(in the rows, 128 means zero)
The rows of M fall into a few groups, and each row is roughly a mix of its group's hidden directions.
M:
[[132 130  97 102 127  90 161 104  96 188 104]
 [109 122 148 116 169 159 120 125 100 188 171]
 [135 137 163  66 149 116 120  84  92 101 116]
 [105 181 155 144 154 105 170  97 125  88 119]
 [115 151 170  82 154 142 169 110  93 160 119]
 [121 150 176  88 124 177 135 146 113 172 149]
 [121 144 176 179  86 153 154 145 110 109 103]
 [150 113 157 125 109 184  72 100 101 130 116]
 [156  68  74 137 140  84 129 129 127 112 142]
 [ 79 145 161 171 151 135 164 109  85 125 132]
 [146 166 110 182 117 117 189 147 130 138 147]
 [125  72  80 162 137 101 133 130 157  87 130]
 [190 159 112  84 108 104 144 103 150 110 144]
 [133  94 118  73 153 132 145  92  96 176 118]
 [171 133 105  98 140 194 162 137 137 150 113]
 [165 161 114 169 149 153  99  75 137 152 113]
 [133 138 129  96 107 206 129 107 124  87 117]
 [154 138  80 113 175 161  94  89 131 143 149]
 [165 165 153 100 168 159  83 106 104 138 130]
 [162  96 117 117 123 158 126 117  88  59 120]
 [105 165 151  99 181 174  96 115 126 131 151]
 [ 95 131 112 124 186 172 150 110 130 156  88]
 [118  94  96 187 133 143  91 158 115 163 143]
 [111 162 191 121 107  90  92 121 106 153 118]
 [101 115 123  68 163  88  96 115 140 106 155]
 [148 176 122 164 132 102 184 102 136 161 113]
 [183 117 124 119 177 165  93  94 121 144 140]
 [128 169 170 166  94 122  91 130  99  88 134]
 [131 179 144 131 112 129 107  84 115  64 117]
 [143  92 155  87 100 110 141 152 123 192 128]
 [118  96 146  96  81 188 109 123 130 107  99]
 [ 89 131 117  99 123 120  96  97 200 111 129]
 [ 60 141 137  98 130 140 126 104 185 137 141]
 [112 199 151 136 114 160 138 151 138 171 110]
 [111 128  90 194 119  95 119 151 135  83 136]
 [172 106 126 106 121 140 117 164 126 200 112]
 [150 116 118 195 109 143  91 121 158  99 159]
 [ 99 138 112 114 158 113 151  79 130  83  78]
 [121  63  84 121 153 124  92 114 135  93 114]
 [116 101 125 121 173 159 113  55 129 132 147]
 [120 150 176 162 119 198 140 139 113 136 108]
 [142 148 198 121 112  96 104 145 103 159 103]
 [100 185 158 134  96 132 149 163 139 127  82]
 [119 180 154 132 120 169  97 132  99 114 180]
 [103 191 137 145 125  91 167  89 118 148 135]
 [122 182 101 176 142 111 143 103  97 102 160]
 [132 149 137 192  96 137 109 154 164  89 141]
 [108 118 152 185  82 114 142 147 112  93  93]
 [163 119  82 141  94 126  98 170 126 164  95]
 [100 133 111 126  94 179 124  97 160  76 114]
 [131 136 185  97 132 155 154 113  97 180 146]
 [130  79 119  99 127 160  90 184 137 106 107]
 [140  92  78 138 148 110 123 109 103  70 155]
 [ 93 128 143 178 101  77 144 135 143 157  93]
 [103 172 118 164 161 146 114 130 139  70 158]
 [143 188 119 160  95 161 100 144 142 163 141]
 [100 117 137  82 132 143  97 183 114 125 176]
 [135 195 188 133 121 127 169 120 124 128 131]
 [128 103 190 112  83 128  98 166 116 141 152]
 [116 148  96 107 201  94 111 120 123  98 136]
 [142 140  89  84 174 106 124  82 129 135 164]
 [166  59 106 109 119 139 110 161 155 135 107]
 [136  87 175 124 173 103 154 171 122 103 136]
 [174 120 113 167 129 110  95 151  86  93 160]
 [153  92 121 121 176 192  95 117 147 132 132]
 [164 132 111 160  95 109 144 181 142 159 169]
 [124 110 190 148 121  91 144 159 147 113  82]
 [170 158 166 107  87 110 125 117 121  99 176]
 [109 112 157 126 115 102 152  52 106 112 151]
 [114 175 124 125 167 154 191 121 123 160 145]
 [ 95  92  75 152 156 109 126 107 123 127  77]
 [167 152 108 107 102 109 137 100 156  71  96]
 [139 155 139 128 195 170  95 111 143 113 157]
 [181 133 144 161 122 129 160 171 141 140  78]
 [121 131  85 132 133  64 167 119 124 127  81]
 [171 175 110 163  91  92 107 127 111 149 106]
 [131 109 118 123  83 145 102 145 181 172  92]
 [148 120  92 101 126  81 140 170 165 157 161]
 [155 165 112 115 160 167 168  79 123 153 113]
 [ 83 194 140 138 101 142 133 136 128 175 127]
 [131 110  94  77 178  96 159 125 105 156 124]
 [148 115 153 115  86 110  86  88 106  77 124]
 [ 75 125 138 103  74 124 139 165 120 136  85]
 [170 155 113 113  94 127 129 141 177  77 104]
 [ 96 176 148 138 179 171 131 123 126 108 161]
 [108 201 172 117 127 148 129 103 112 155 126]
 [189 148  86 153 108 166 129 123 102 105 113]
 [144  79 112 101 155 173  71 137 127 127 137]
 [156 123  74 157 133 165 100  95 132 117  85]
 [149 141 145 196  93 174 136 128 102 133 113]
 [149 153 125  81 131 137 148  92 101 180  92]
 [159 183  94 144  98 120 102 103 118 171 111]
 [153 149 118 140 178 116 105  57 117 118 139]
 [108  98 173 102 100  71 134 107  92 120 131]
 [169  92  76 132 162  81 128 129 105 135 142]
 [159 189  89 166 126 112 143 112 120 164 116]
 [139 158  91 144 143  69 106  90  94 130 150]
 [151 138  83 102 162 156 138 150 169 176 130]
 [151 180 164 122 102 161 137 147 119 177 103]
 [138  88  94 117 110 189 138 149 106 170 136]
 [ 97 133 162 153 107 180 119  84 151 116  93]
 [109 126  79 137 110 171 135  89 131  71 133]
 [162 178 164 105 165  91 123 115  91 132 135]
 [159 162 131  99 111 119 110 159 172  87 168]
 [110 160  99 136 172  75 177 107 132 131 133]
 [ 97 151 166  96 124 184 144 109  85 125 142]
 [168 126 152 150 157 161 136  56 135 132 134]
 [ 85 155 145 123 120 150 105 145 191 158 156]
 [ 88 129  84 161 180 121 101 107 123  95 141]
 [132  74 104 101 159 170  87 140 129 141 158]]

One row of each group comes first, with its name. Which group is each row after those in?
[165 130 114  98 116  97 123  56 109 100 124]
Y
[163 117 152 102 150  91 139 115  60 137 108]
U
[116 108  85 131 138 172  78 104 133 174 111]
C

[103 162 111 105 130  88 112 193 121 101 107]
C
[124 105 149 100 112 127 169 165 141 185  90]
Y
[119 135 129 155  67 123 158 166 133 171 161]
C
[112 123 167 141  84  74 171 162 121 120 132]
Y
[161 131 137 182  64 121 127 164 125 114 140]
Y
[102  80  92 100 144 139 158 131 151 183 131]
U
[118 161 160 152 144  83 111 124  76 111 167]
U
[105 108 185 126 112 118  90 141  94 128 178]
Y
[136 140 108 171 146 146 148 156 119 187 174]
Y
[180 147 148  93  89 113 160 154 148 154 154]
Y
[125  89 136 178  99 115  92 111  74 135 142]
Y
